In the rows, zero is written as 128.
Named moves come first, each a turn or a mirror and shown by rows before and after it. Which of them, in which order, take the first row of each pair that follows to the second? Write the first one first, as in the answered first pair.
k490 (before => after):
[111 131 108 165 149 160 145 195 171  67 113 148 126 140 139 147 133 182
 115 145 127 138 156 173 130  89  83 165] => [107 125 104 164 148 153 152 192 171  67 108 147 123 140 133 139 135 186
 118 143 133 132 148 180 132  86  91 164]
[141 138 194  92 164 126 124 129 137 154  75 109 116  72  64 124 143 108
 142 108 192 116  97 147 141 129 162 129] => [156 151 212  78 175 168  99 148 128 157 112 106 133  66 104 163 127  91
 140 104 163 149 126 121 141 142 129 132]
[133 122 121 137 117 126 124 128 128 135 127 118  97 142 142 129 129 141
 125 139 123 110 133 137 110 136 135 124] => [134 124 124 134 114 135 120 130 129 137 136 118 100 140 148 136 125 141
 124 140 119 118 135 133 108 138 132 124]
k815 (before => after):
[138  65 108 218  61 158 161 177 116 166 139 162 141 206 157  91 111 157
 136 152 124  91 155 180 140 147 110 129] => [107 166  88 175  84 172 155 190 149 124 179 137 172 189 166 180  84 187
 110 145 128  99 152 184 137  90 105 160]
[160 157 165  82 167 108 133  95 126 124  92 101 112  77  93 126 149 105
 139 107 163 119  82 111 120 131 143 132] => [162 152 165  87 165 110 133  92 124 125  92 102 109  76  92 119 149 102
 142 108 165 120  83 111 122 134 145 132]
[127 165  94  97 119 126 109 103 149 100 163 128 114 143 181 147 122 150
 133 128 118 101 125 146  94 144 142 115] => [145 111 101 117 105 117 114  97 132 120 139 139 100 151 175 103 133 138
 148 132 115  98 125 145  98 174 144  99]
[129 149 144 137 145 145 140 172 126 131 120 133 128 142 137 167 115 143
 140 110 146 126 134 140 118 134 128 140] => [142 116 149 152 141 142 140 170 114 148 107 139 118 147 138 139 121 134
 151 111 143 123 132 140 119 153 128 130]
k758 (before => after):
[124 177 147 128 120  69 149 175 164 142 112 146  99 158 152 114 142 161
 120 158 129 101 104 173 136 121 164 131] => [126 208 168  98 148  87 129 175 172 138 128 129 108 135 166 150 138 149
 115 148 126 120 111 156 131 121 156 136]
[162 164 162  88 174 201  76 144  62 132 151 119 159 132 143 127  87  91
 137 106  82 180 106  98 170 150 105 130] => [141  91 112 164 103 162 128 152  45 140 108 166 154 187 106  45  93 119
 135 119  81 142 101 138 191 139 122 124]
[123 156 159  91 164 136 104  75 113 154 162 129 150 102 162 157 171 173
 123 123  52 182 133  74 105 142 124 113] => [ 98 105  97 144  98 111 160  92  92 144 132 174 182 144 118 110 162 198
 111 131  43 165 134 105 150 107 126 124]
[122 100 126 106 117 142 132 105 125 112  92  91 108 111 130  71 173 105
 116 144  99 102 144 135 150 118 124 135] => [127 128 137  84 133 156 118 104 127 109 106  79 116  93 140  97 170  97
 115 141  95 117 143 125 148 117 118 141]
k778 (before => after):
[137  83 126 154 104 131 110 135 125 161 146 168 101 149 146 130 156 115
 158 133 115 126 165 109 103 153 133 109] => [134  88 122 160 103 133 109 138 131 162 146 170  99 153 146 134 153 123
 156 136 115 124 165 114 100 148 134 109]
[141  72 109 175  77 159 122 144  96 119 109 131 160 165 119 107 126 120
 144 136 136 163 163 142  99 164 128 148] => [146  64 118 161  85 156 116 129  96 116 114 126 163 153 124 101 132 113
 146 135 135 170 163 131  97 167 129 145]
[139 121 155 144 145 107  98 123 146 143 123 130 124 134 141 112 127 127
 139 111 127 115 170 105 134 162 123 120] => [136 131 146 148 141 108 100 126 149 139 135 128 125 141 152 124 123 136
 135 117 122 112 172 105 127 161 123 124]
[135 128 134 107 137 107 131 113 134 131 100 122 110 107 100 127 141 117
 126 120 148 122 109 126 130 130 147 127] => [134 134 126  93 140 107 123 103 134 120 124 115 111 102 123 134 141 117
 126 126 130 132 117 108 116 133 138 125]
Pairs:
(two moves a pair)
[120 111 102  81 103 155 108  95 114 139 167 160  95 156 176 104  95 158
 147 122  97 114 133 161  87 146 139 102] => [107 135  95  96 103 163 117 125 129 138 152 159 100 168 160 126  86 173
 135 117 116 102 125 189  93 123 142 116] | k778 k815
[105 174 109 107 169 133 125  92 128 104 106 134 180 134  61 145  79 114
 116  77 139 136  88 182 163  67  95 156] => [120 103 107 174 141 103 132  79 118 155  78 151 109 173  78  62 109 118
 143 101 151  83  77 199 125 120 119 118] | k490 k758
[154 112 153 121 133 131 126 118  99 128 166 131 137 147 117  99 126 102
 160  97 105 141 104 105 134 130  74 119] => [142 119 132 119 130 110 130  96 108 117 177 128 126 145 122  91 134 114
 159 104 100 128 102 104 119 124  86 117] | k490 k778
[149  97  82 137  93 153 138 111  83 137 143 122 170 132  93 107 139 142
 145 142  58 145 116 107 160 139 134 146] => [145 173 105  98 140 163 104  98 120 133 176  78 144 106 124 169 139 151
 146 143  75 137 105 102 112 144 139 149] | k758 k815
[ 87 173 151 119 135 154 143 138 172 123  92 110 126 174 144 118 143 163
 129 156 142 117 109 155 101 140 162 140] => [108 125 171 114 136 147 140 116 147 135  75 113 121 161 134  78 160 135
 146 153 136 126 110 134 106 172 165 125] | k815 k778
[116 116 119 134 132 120 154 151 118 126  74 145 139 135  62 118 139 122
 121 102 179  92  96 169 149 129 147 120] => [130 104 135  78 154 115 135 109  99 105 101 130 164  93  71 113 150  90
 131  99 139 133 109 113 153 143 133 117] | k778 k758
[106 127 135 105 121 163 133 158 119  89 143 151 172 127 127 132 103 124
 111 128  98 157 146 124 176 138 123 119] => [128  90 153 142 119 157 121 145 114 124 141 151 115 146 156  96 123 111
 133 141 104 137 146 126 141 186 130  86] | k758 k490
[136 147 130  80 131 132 154 100 131 121 107 129 132 119 111 125  92 124
 150 121 123 129 120 141 155 132 141 152] => [146 133 141  83 135 148 149 106 119 130 115 132 130 119 129 124  92 111
 152 125 110 142 129 127 156 148 127 146] | k815 k490
[128 164 132 111 113 136 144 156 146 134 169 146 141 142 178 173 114 192
  91  87 119 137 132 145 108 100 100 150] => [129  98 130 148  88  90 170 132 133 157 115 166 112 157 139  87 146 191
 104  94 145  99 110 164 111 116 135 128] | k490 k815
[112  80  89  85 105  89 154  77  94  93 165 152 170 117 135  97 129  99
 139 136  65 169 142  78 164 121 109 135] => [ 90 109  55 111  85  81 161  90 113  84 181 154 160 143 153 111 116 130
 126 147  65 145 140 100 148  98 115 142] | k490 k778
[110  96  89 137  94  78 150  89 111 110 140 139 128 144 112  79 141 145
 139 149 106 106 121 134 126 109 143 122] => [136 125 146  93 150 103 101  71 120 125 159 101 102 108 145 114 152 114
 153 139 115 122 121 105  89 144 139 108] | k758 k815
[138 151 109 135 110 126  96 133 136 135 152 133 104 147 160 151 123 148
 124 146 126 121 123 146  90 140 134 127] => [139 158 112 114 114 143  96 139 126 122 159 130 136 137 155 170 108 140
 118 138 112 142 133 138 112 130 118 139] | k815 k758
[156  67 137 107 126  89  85  61 103 117 141 168  98 108 140  31 133  83
 146 100 118 114 138  98 110 142 124  87] => [140 125  99 125 109 120  75  87 121 103 207 167 100 138 213  99 101 113
 127 115  84 112 167 102  83 124  96  98] | k490 k778
[156  70 171 141 144 114 121 107 116 164 135 146  93 119 129  68 163  96
 117 119  93 129 129 132 103 191 119 112] => [109 198 139 126 156 138 128 161 174 125 158 122 122 121 120 182 121 152
  76 110 129 115 117 175 106 104 122 163] | k815 k778
[116 116  62 144  73 152 135 116 135  76 205 140 184 223 161 158  77 155
  74 135 103 151 164 125 145 110 117 106] => [121 157  91 141 111 137 101  87 170  95 220 102 107 214 202 176 101 163
  87 147 139 109 142 125  67 144 146  78] | k758 k815
[105 127  92 140 133  93 161 135 171 105 135 106 139 110 155  95 156 155
 133 151 134  90  98 165 134 118 147 138] => [108 131 100 125 144  91 156 132 173 103 124 100 147 100 138  94 157 150
 134 146 140  94  90 164 141 114 150 142] | k778 k815
[127 197 109 112 143  95 130 121  85 106 194 120 120 112 140 190 127 147
 129 126 161  82 140 101  91 104 127 151] => [128 172  88 142 113 112 139 145  67 109 203 145 134 138 155 187 113 148
 127 132 135  95 163 102 108 103 105 153] | k758 k490
[111 162 112 136 108 118 147 149 149 138 138 130 167 128 107 147 130 125
 127 117 146 125 109 150 144 104 116 150] => [140 143 161 124 137 123 115 131 143 166 136 112 135 108 130 138 150  92
 149 115 155 133 105 126 120 155 117 127] | k815 k758
[102 112 109 104  96  98 169  83 114 116  92 164 145 144  89  74 160 137
 127 189 154 105 143 174 110 104 118 130] => [106 162 141  84 137 103 138  68 140 124 110 126 111 127 116 108 167 137
 135 191 171  90 132 167  61 121 126 119] | k815 k758
[108 155 103 177 110 145 122 147 145 139 154 120  92 162 180 157 119 164
 130 160 135  88 124 147  95 143 128 113] => [ 97 154  86 180  95 143 134 155 138 130 151 129 113 169 167 156 109 166
 122 158 126  94 130 150 115 125 121 125] | k758 k758
[151  82 162 128 138 151 123 133  92 165  90 119 141 113 103  93 135  75
 122 134 111 162 100 111 143 166 122 142] => [144  78 153 134 129 145 132 136  89 158  87 124 150 118  96  89 132  78
 115 133 107 162 100 117 152 157 122 146] | k758 k758
[139 128 127  93 175 137  99  74 101 157 121 104 126  89  81 124 166 113
 139 132 154  83 119  82 128 176 126 140] => [116 122  79 102 135 144 134 109  88 127 122 133 187 108  55 131 137 130
 117 128 123 102 138  94 184 126 108 166] | k490 k758
[111 149 123  89 141 122 129 105 131  97 130 118 147  98 103 138 116 131
 124 122 123 151 116 100 149  89 143 141] => [133 122 134 116 134 160 109 123 113 121 157 127 136 119 159 143 104 113
 131 129  94 168 146  80 136 127 112 127] | k758 k490
[123 156 104 135 130 123 112 110 142 107 183 110 160 105 161 140 140 112
 153 180  78 149 142 119 141 113  95 156] => [141 117 120 144 130 124 106 104 127 123 169 117 152 102 164 109 150  91
 167 177  74 154 147 108 144 141  90 146] | k815 k758
[157  83 151  85 140 138 119  96 102 126 113 118 156  95 114  70 146  78
 145 152  91 165 145  89 155 147 110 128] => [112 188 101  87 141 161 115 135 148  89 165 111 170 117 144 166 107 130
 105 157  92 150 151 118 137  87 104 164] | k815 k778
[139 112 133 111 148 102 118  87 128 112 131 111 109 117 116 116 138 122
 139 132 131 134 111 111 110 138 142 103] => [129 110 103 117 123 116 139 115 117  93 139 132 152 131 111 129 115 128
 121 133 103 153 133 114 148 105 120 119] | k490 k758
[ 79 204  91  81 134  92 102  85 167  66 149  83 169  67 109 168  99 143
 110 134 117  96 136 102 133 120 122 150] => [129 135 146  66 154 116  79  75 128  95 133  87 173  45 115 132 113  83
 136 123  98 138 152  63 149 175 101 124] | k815 k758
